In the data rows, the value 50 means zero.
Some points, each followed by its number:
51,46,37,44,45,52,64,60,40,63,41,54,52,49,56,61,49,66,60,37,64,66,55,55,61,62,66,56,51,49,66,54 0
44,40,67,57,68,41,59,49,36,48,50,48,48,46,50,65,52,64,48,52,49,66,36,64,48,65,58,41,36,62,64,58 1
63,50,66,58,37,36,35,48,67,36,53,36,62,52,35,39,43,36,36,66,35,36,47,66,67,56,45,36,47,62,36,49 2
56,37,67,59,68,42,55,56,36,56,45,49,52,65,59,53,50,52,57,46,58,60,43,45,40,58,54,48,41,67,54,56 3
52,37,61,53,68,43,66,64,36,53,49,57,52,52,49,54,47,66,53,50,58,63,40,50,37,60,54,41,38,63,66,56 4
37,50,48,67,68,67,35,36,38,55,58,46,36,67,49,48,67,52,36,52,42,50,36,35,45,64,57,49,45,67,66,48 5
37,40,56,61,37,37,35,36,36,59,54,36,36,67,40,36,64,44,45,52,35,44,47,35,44,43,51,36,44,46,49,54 6
51,40,66,67,48,36,35,66,67,36,68,45,50,63,45,67,67,63,67,67,35,66,41,45,49,36,35,62,57,58,54,36 7
37,49,46,41,57,45,48,66,41,44,38,55,36,51,38,38,37,49,36,51,66,60,55,63,47,52,56,50,36,49,52,54 8
62,37,56,57,66,53,52,66,36,55,49,48,43,48,53,54,55,60,49,46,57,58,50,49,41,67,57,36,39,58,57,55 9
67,43,67,56,68,39,35,36,59,36,68,53,38,63,41,67,67,36,56,67,35,57,36,35,64,45,35,60,60,48,53,44 10
37,65,39,36,37,62,44,42,63,58,38,62,62,38,60,43,37,39,51,43,38,36,53,54,46,36,52,57,66,36,36,39 11
67,45,37,36,41,52,64,46,59,37,50,42,66,48,65,54,52,60,62,44,57,50,48,56,62,50,56,62,67,39,41,45 12
50,39,58,49,67,36,66,54,43,51,50,44,51,51,44,55,49,63,51,50,58,56,51,52,43,67,57,58,36,63,59,60 13
48,68,36,52,37,47,56,62,67,36,48,67,61,36,40,38,39,43,62,37,50,36,67,39,37,49,35,67,67,39,36,36 14
67,41,47,41,59,55,35,36,48,36,68,36,36,41,35,54,45,66,58,61,41,45,36,35,51,67,35,36,59,36,36,67 15
50,44,62,59,68,43,58,49,36,45,56,49,47,57,45,57,53,59,54,51,56,55,47,59,55,64,52,45,36,60,66,64 16
51,52,36,41,50,56,43,36,60,36,62,39,64,67,48,52,56,50,58,55,44,66,36,42,60,39,42,52,67,45,40,47 17
46,68,36,43,37,52,59,65,57,53,47,67,67,36,46,41,37,44,67,37,51,36,57,40,38,37,35,67,66,43,36,36 18
37,54,36,43,40,66,64,57,45,62,38,55,37,49,54,36,37,56,36,37,63,57,48,55,53,58,66,50,46,41,65,40 19
40,64,36,36,37,52,35,40,65,44,57,36,36,64,36,36,39,36,36,58,39,43,42,41,59,38,45,57,65,36,40,43 20
45,55,36,36,42,64,50,48,56,47,40,50,61,51,58,36,37,52,44,46,51,51,41,54,59,44,60,57,63,36,39,38 21
47,44,64,64,57,43,52,41,36,66,40,57,42,39,66,67,55,45,59,44,49,40,67,56,37,53,44,45,36,60,59,51 22
64,40,59,52,63,36,61,59,36,43,53,55,37,52,56,55,55,66,65,49,61,53,42,61,49,65,54,37,39,62,58,67 23
67,39,67,49,39,40,57,51,67,49,68,36,48,63,35,48,67,50,67,67,42,36,49,51,67,36,35,52,36,67,47,67 24
45,61,45,36,37,59,48,44,62,55,38,61,60,36,66,42,38,37,50,44,44,36,49,59,43,36,52,60,62,36,36,42 25
37,37,61,54,37,36,35,36,67,42,66,39,53,49,35,36,38,39,44,67,35,38,41,35,62,36,39,36,36,66,42,62 26
67,40,42,56,46,36,39,57,67,39,60,36,43,67,36,67,67,36,45,56,35,55,55,41,37,36,49,67,50,64,41,67 27
63,37,51,63,67,41,48,52,36,44,47,50,42,49,54,58,55,52,54,52,61,66,39,55,51,67,47,45,36,61,66,64 28
37,40,51,38,43,42,38,55,43,39,38,42,67,51,44,36,37,36,47,63,44,40,36,65,56,46,55,36,59,38,44,49 29
67,52,42,40,48,51,35,39,55,42,67,39,64,56,48,47,61,46,53,55,37,61,53,35,67,36,35,47,59,36,51,50 30
45,54,37,36,37,55,57,46,59,44,39,53,60,46,55,36,37,46,49,47,51,50,37,61,58,44,53,54,63,36,45,41 31
37,64,44,36,37,62,48,48,63,54,38,60,59,36,66,45,37,40,56,42,43,36,60,59,37,36,53,58,62,36,40,40 32
52,49,36,45,44,61,66,63,40,62,45,56,52,50,55,57,51,66,52,37,63,65,51,49,58,61,65,55,54,44,66,44 33
46,53,36,36,38,60,51,49,59,45,38,50,59,49,58,36,37,50,44,44,54,48,37,61,58,45,57,51,66,36,46,37 34
43,38,63,54,57,52,53,59,39,63,52,62,44,36,66,67,60,51,52,42,49,44,67,59,37,46,44,42,37,67,57,58 35
44,68,36,63,38,61,62,62,48,60,38,67,52,36,41,46,37,60,51,37,66,42,67,35,37,45,44,67,47,53,42,36 36
60,42,53,53,50,48,54,51,36,57,51,60,36,56,48,55,54,60,52,55,66,63,50,58,51,65,65,45,36,60,54,52 37
38,60,44,36,37,63,49,40,62,60,38,61,61,36,65,43,37,39,47,46,45,36,54,59,39,36,51,58,66,36,38,43 38
67,39,43,46,65,39,35,36,66,36,68,44,52,46,35,36,64,41,63,67,40,36,36,54,45,36,35,36,53,67,36,67 39
61,40,52,67,68,36,35,50,49,66,58,47,36,59,35,62,67,46,38,55,51,66,52,60,37,55,36,36,49,67,66,45 40
39,65,38,38,37,67,36,36,64,44,45,36,58,52,35,36,37,51,36,58,35,36,47,47,67,38,59,57,60,39,36,42 41
37,68,36,63,43,57,60,66,46,64,38,67,48,36,40,47,37,61,50,37,63,39,67,36,37,40,43,67,51,51,38,36 42
39,40,57,52,68,36,46,66,41,47,55,52,41,50,63,59,55,52,59,52,59,66,51,50,46,66,56,39,48,56,60,56 43
45,44,64,36,39,67,35,36,66,36,54,36,49,36,54,43,67,50,46,67,46,36,36,48,67,58,35,66,48,38,36,52 44
63,56,46,40,37,67,35,36,61,51,63,47,55,67,35,63,61,42,39,56,38,46,48,42,67,36,51,66,67,41,44,44 45
67,53,41,36,53,36,35,66,45,36,51,36,64,63,35,53,67,36,67,58,35,41,43,35,67,64,40,36,57,46,47,57 46
49,52,36,36,37,63,35,54,67,37,53,38,63,54,35,36,50,39,41,58,48,36,36,49,58,36,51,45,64,36,41,46 47
51,48,36,45,43,57,66,61,41,64,44,57,49,51,56,60,51,66,60,37,65,66,62,54,64,65,64,58,55,48,65,52 48
37,68,36,58,37,56,66,66,44,62,38,67,50,36,43,46,41,51,55,37,63,40,67,35,37,47,49,67,51,49,43,36 49
67,64,50,49,50,55,43,36,65,36,39,37,44,67,44,55,67,43,63,52,35,39,36,35,55,41,47,59,61,36,36,55 50
New points follow, each followed by the numbers of its five nearest points above, looking only along the 8 directions in which the numbered points spread most, nearest first.
67,37,36,44,39,36,35,36,67,38,60,36,38,52,35,47,67,66,36,61,53,41,47,66,51,66,40,44,49,43,66,67 46 15 30 44 6
57,37,63,40,38,38,35,36,46,52,68,49,50,52,35,52,67,37,36,67,49,66,61,35,57,59,35,36,36,51,66,67 6 40 16 27 10
50,37,50,52,47,36,49,57,36,48,45,48,45,52,47,57,50,57,51,45,59,60,53,55,45,59,50,52,36,67,65,67 13 37 16 3 4
53,41,50,36,58,36,42,36,51,36,52,39,60,58,64,36,37,38,38,52,36,57,36,62,43,45,49,42,58,45,43,53 29 47 31 2 17
64,37,61,50,68,37,57,49,36,40,48,49,44,52,53,60,53,66,56,47,63,54,58,52,42,67,63,41,37,67,59,59 23 28 16 9 13
52,37,64,60,37,48,54,38,39,51,68,36,41,67,42,54,66,54,43,52,62,60,52,41,58,67,42,36,36,67,52,58 16 37 13 28 3
37,39,48,42,58,52,57,62,36,50,38,48,36,46,42,36,37,49,36,51,47,58,47,53,46,67,47,49,36,46,65,46 8 37 9 19 13
50,40,54,54,68,36,57,50,36,49,49,50,37,47,61,61,53,64,48,50,66,53,42,52,40,66,52,53,36,59,62,60 9 16 4 3 28
58,45,65,67,68,67,40,61,63,50,68,36,36,67,35,51,66,39,39,62,45,54,52,46,66,59,50,36,46,59,62,62 6 40 5 16 27
67,65,43,36,41,45,39,36,49,48,57,46,67,62,46,49,59,47,44,58,35,56,38,46,67,36,49,42,67,36,36,49 17 30 50 47 45
67,48,41,36,46,48,55,43,57,45,56,44,65,56,61,53,53,61,63,40,53,56,36,52,60,53,58,53,67,37,44,52 12 17 30 31 21
67,52,47,52,39,67,51,36,62,46,67,36,50,65,50,55,66,39,50,59,35,46,36,50,56,56,35,36,63,59,65,40 30 50 17 10 45
48,51,61,42,50,40,47,50,62,36,39,39,50,49,64,36,37,41,36,58,38,43,36,58,45,39,51,36,43,44,40,61 29 2 26 31 47
37,61,40,46,37,67,55,54,43,66,38,61,41,36,56,50,37,48,37,38,53,39,65,54,41,46,62,55,46,47,57,41 19 49 36 42 32
55,64,36,36,41,67,35,48,60,36,51,42,43,66,42,36,39,39,36,60,48,47,40,37,67,36,50,39,54,36,47,36 20 47 41 17 21
43,60,36,36,37,55,52,52,60,43,39,53,60,47,65,36,37,52,42,45,48,49,38,55,57,43,62,47,67,36,44,41 34 31 21 25 11
56,47,67,60,68,39,36,36,44,36,55,36,47,64,35,67,63,47,65,66,66,63,36,35,67,42,35,36,42,59,36,62 10 46 39 27 15
37,60,40,44,37,67,53,54,46,66,38,65,42,36,57,49,37,50,43,37,57,37,63,53,39,47,65,61,42,42,58,43 19 49 36 42 32
60,37,63,58,50,53,64,54,37,51,57,46,38,53,47,54,52,55,47,42,65,62,59,58,44,67,58,48,36,50,66,53 37 13 16 9 4
51,37,63,57,63,36,61,59,36,39,54,51,48,54,57,58,56,51,47,48,57,66,54,61,46,61,58,49,36,60,66,45 3 4 43 1 13
37,55,36,46,41,64,63,62,42,63,38,59,43,45,59,36,37,56,36,39,63,60,49,53,62,58,66,55,49,42,64,43 19 33 0 48 8
54,62,67,47,55,36,49,36,60,45,66,36,49,44,35,62,67,66,40,64,35,66,59,35,53,50,52,50,48,54,36,56 27 10 30 50 24
67,50,67,57,41,36,39,36,56,36,68,36,53,67,35,36,52,36,64,67,35,56,51,35,67,67,44,49,36,60,47,51 24 39 27 26 2
51,37,67,42,60,36,42,66,44,36,58,38,67,65,57,63,67,56,48,67,49,54,36,56,63,36,35,36,46,36,36,67 46 39 30 2 10
37,37,62,42,68,48,45,39,49,36,68,36,36,39,46,63,67,36,61,67,44,53,67,35,62,67,44,36,36,50,66,36 16 28 6 3 40
37,37,61,53,68,47,35,36,49,36,65,36,58,66,55,41,47,36,36,67,38,66,50,46,67,36,35,36,47,39,37,67 6 2 39 26 30
37,54,36,44,42,65,60,60,39,63,38,59,41,46,54,36,37,61,36,38,66,59,45,59,55,56,66,55,48,37,66,43 19 33 0 8 48
61,39,57,57,66,50,55,66,37,54,48,53,38,51,58,55,57,66,54,46,55,59,51,48,51,61,52,39,41,57,66,55 9 4 28 3 13
37,66,61,67,66,36,36,49,36,44,68,36,36,67,35,59,67,36,38,54,35,38,36,35,67,48,50,36,36,67,66,52 6 40 5 27 10
53,44,54,39,49,45,51,46,55,37,39,51,62,46,39,36,39,36,36,58,51,55,36,60,47,43,49,56,48,45,41,48 29 31 47 34 21
48,50,36,63,43,67,35,37,67,48,39,36,43,54,35,36,43,41,36,60,43,53,47,36,67,36,51,57,65,36,36,41 20 41 47 45 17
59,65,67,41,52,62,35,46,54,36,68,36,67,67,35,42,67,47,67,67,35,48,36,42,52,59,35,36,67,46,53,36 30 46 17 50 10
43,66,36,56,38,67,35,36,61,36,50,36,43,67,37,36,38,40,36,60,37,40,36,53,67,42,52,52,61,36,49,48 20 41 47 45 17
60,37,63,42,63,44,52,55,51,36,46,40,60,46,57,51,55,52,59,53,45,51,42,55,47,45,47,44,64,42,40,58 46 30 12 17 39
53,68,36,38,37,67,35,36,66,38,52,39,46,65,35,36,44,36,36,55,43,55,40,49,61,37,53,42,67,36,48,52 20 47 41 17 45
37,63,42,66,68,36,38,36,65,36,68,43,48,67,37,36,47,36,36,67,57,48,54,43,41,49,42,39,46,49,54,41 6 26 20 27 40
61,50,67,67,37,38,35,36,36,49,62,57,36,66,35,58,62,40,67,67,43,65,67,38,59,43,51,38,36,67,36,57 27 40 7 6 24
49,38,55,36,62,36,54,36,67,36,67,36,45,67,43,65,55,36,53,62,43,43,36,35,49,36,35,64,57,52,46,36 30 10 27 50 17
39,54,61,67,68,52,45,59,47,47,68,36,40,64,35,53,67,64,60,53,64,55,67,41,60,53,37,42,50,67,59,67 16 13 40 3 28
47,41,65,50,68,36,63,51,36,47,55,51,51,51,56,57,50,61,48,50,49,66,54,65,38,62,47,53,38,61,52,55 3 43 4 1 13
67,55,67,52,37,67,37,36,67,41,68,38,67,67,35,45,67,36,67,50,37,54,51,51,38,37,35,36,38,55,54,52 27 10 30 50 39
58,64,36,42,45,60,35,36,60,51,46,46,48,54,35,36,41,36,36,62,35,38,36,35,61,36,64,52,64,36,43,40 20 41 47 45 17
49,42,60,67,62,39,53,55,36,66,56,63,45,39,61,67,51,52,56,41,46,40,67,53,42,55,49,50,36,67,61,57 35 22 3 13 9
67,37,66,37,43,36,40,36,53,36,68,36,56,67,47,67,67,52,36,67,35,44,36,49,43,46,35,36,63,39,50,67 10 39 30 46 50
46,37,67,55,48,40,54,51,42,66,43,56,49,37,57,67,63,51,51,40,57,41,67,66,37,49,51,47,37,67,46,61 35 22 3 13 1
40,50,62,54,44,36,54,57,45,57,51,56,45,39,58,67,62,48,63,46,35,41,67,51,37,52,51,40,36,67,62,66 35 22 3 13 16
37,56,55,59,62,61,35,50,58,42,68,36,36,50,35,36,37,36,36,59,41,36,36,35,42,37,37,36,40,62,47,52 6 26 2 39 20
58,38,67,67,52,37,49,36,46,41,56,49,36,61,46,67,65,36,36,57,49,66,38,39,37,67,66,54,36,61,55,43 40 3 5 16 28
66,42,36,37,43,36,55,36,36,50,68,42,36,67,35,45,66,36,67,67,53,54,36,40,67,36,66,67,49,67,36,67 30 27 24 17 46
65,50,45,36,42,54,62,49,60,40,45,48,67,52,58,55,52,61,63,41,56,57,42,55,64,55,58,48,67,39,46,47 12 31 34 21 17
